In the rows, 128 means zero.
Each path below is one point turned by a fixed rotation once a step. After each direction that follows a path, write how fast that rotation turns it, in degrees per step (0 if it stays still).
Each turn is a multiple of 5 degrees from 10 to 175, or 0.
Each row of a path follows its step; steps can be skipped.

step 0: [132 132 124 132 124 131 128 131 127 126 129 127 123 140 123 130 127 119
 131 130 127 117 135 134 129 130 124 121 119 147 147 135 130 131 127 120
 130 121 124 131 130 125 124 129 129 116 132 127 115 122 132 127 132 137
 132 125 133 124 123]
step 1: [128 117 136 127 129 136 129 129 137 125 131 118 132 130 122 115 120 124
 128 128 142 126 121 130 132 134 119 126 137 125 128 121 124 129 120 127
 141 123 125 119 127 138 135 121 133 123 126 132 124 119 130 124 136 131
 118 137 133 126 127]
step 2: [125 137 133 148 131 138 128 133 131 133 135 119 124 137 134 133 120 128
 121 124 126 123 130 124 131 126 132 126 130 129 126 133 129 117 120 126
 128 123 129 128 139 131 130 137 123 128 136 132 122 131 128 138 127 122
 120 123 133 116 133]
step 3: [130 124 126 135 134 129 130 124 139 133 126 129 114 128 121 125 128 131
 137 135 138 126 131 126 130 132 118 139 120 121 128 121 126 116 129 117
 127 135 126 133 133 120 132 123 117 121 130 126 121 114 127 122 120 120
 128 132 132 131 130]
step 4: [123 126 128 125 124 132 119 129 125 128 129 123 135 136 132 137 125 126
 129 132 123 128 135 130 142 131 122 141 126 134 123 124 134 128 126 127
 140 141 129 129 140 128 138 116 134 133 127 127 123 130 117 142 135 129
 126 122 129 129 137]
step 5: [121 126 131 130 137 131 140 127 134 132 129 122 128 136 131 118 127 128
 128 130 127 121 122 135 129 124 134 128 118 126 127 126 114 123 132 118
 122 140 126 124 141 123 131 135 133 138 127 132 137 127 129 134 132 126
 135 132 123 144 129]
step 6: [121 139 121 129 125 116 137 127 128 131 126 134 131 125 124 132 123 134
 138 118 123 120 133 117 127 121 122 135 127 135 123 124 125 126 130 130
 136 139 126 129 129 123 122 129 130 132 114 142 126 122 128 131 135 128
 133 129 135 116 131]
step 7: [129 131 125 126 129 132 134 121 141 128 140 138 121 134 127 125 136 127
 123 124 127 134 118 133 125 131 124 126 131 137 140 137 126 136 127 122
 123 139 140 134 132 129 124 111 132 130 125 129 132 127 124 130 137 129
 131 135 126 126 137]
step 8: [130 134 146 118 131 121 133 138 137 122 128 120 125 134 130 119 117 131
 133 125 123 126 133 126 132 131 123 127 126 149 127 135 124 126 132 135
 123 119 121 130 123 129 127 129 127 134 121 127 132 125 123 127 138 127
 122 128 130 128 130]
step 9: [123 133 130 133 129 132 126 125 135 131 130 114 123 129 135 116 141 125
 124 121 131 118 120 123 126 117 130 130 128 131 129 140 132 126 113 126
 137 131 121 129 118 120 120 123 126 125 129 128 117 130 126 119 133 133
 133 136 124 124 125]
Speeds:
[129 131 129 127 130 129 129 125 128 123 128 129 127 128 124 126 128 130
 126 125 129 127 129 129 129 130 128 124 128 128 130 128 127 129 129 129
 126 127 130 127 128 128 128 128 129 130 127 130 126 128 129 129 127 131
 126 130 130 124 128]
55
[129 130 128 126 125 129 128 126 127 128 126 128 128 124 129 127 130 126
 130 130 129 127 130 126 127 127 128 127 128 129 127 127 128 125 128 128
 130 130 130 127 129 126 128 127 128 124 127 127 125 125 125 124 128 131
 131 129 130 126 127]
125
[130 126 127 131 130 131 129 126 129 125 128 126 127 129 127 126 131 125
 128 129 127 127 127 130 124 127 128 129 130 124 128 130 126 130 127 127
 128 129 129 130 128 127 127 128 127 128 124 126 129 126 128 128 127 129
 127 130 128 131 129]
170
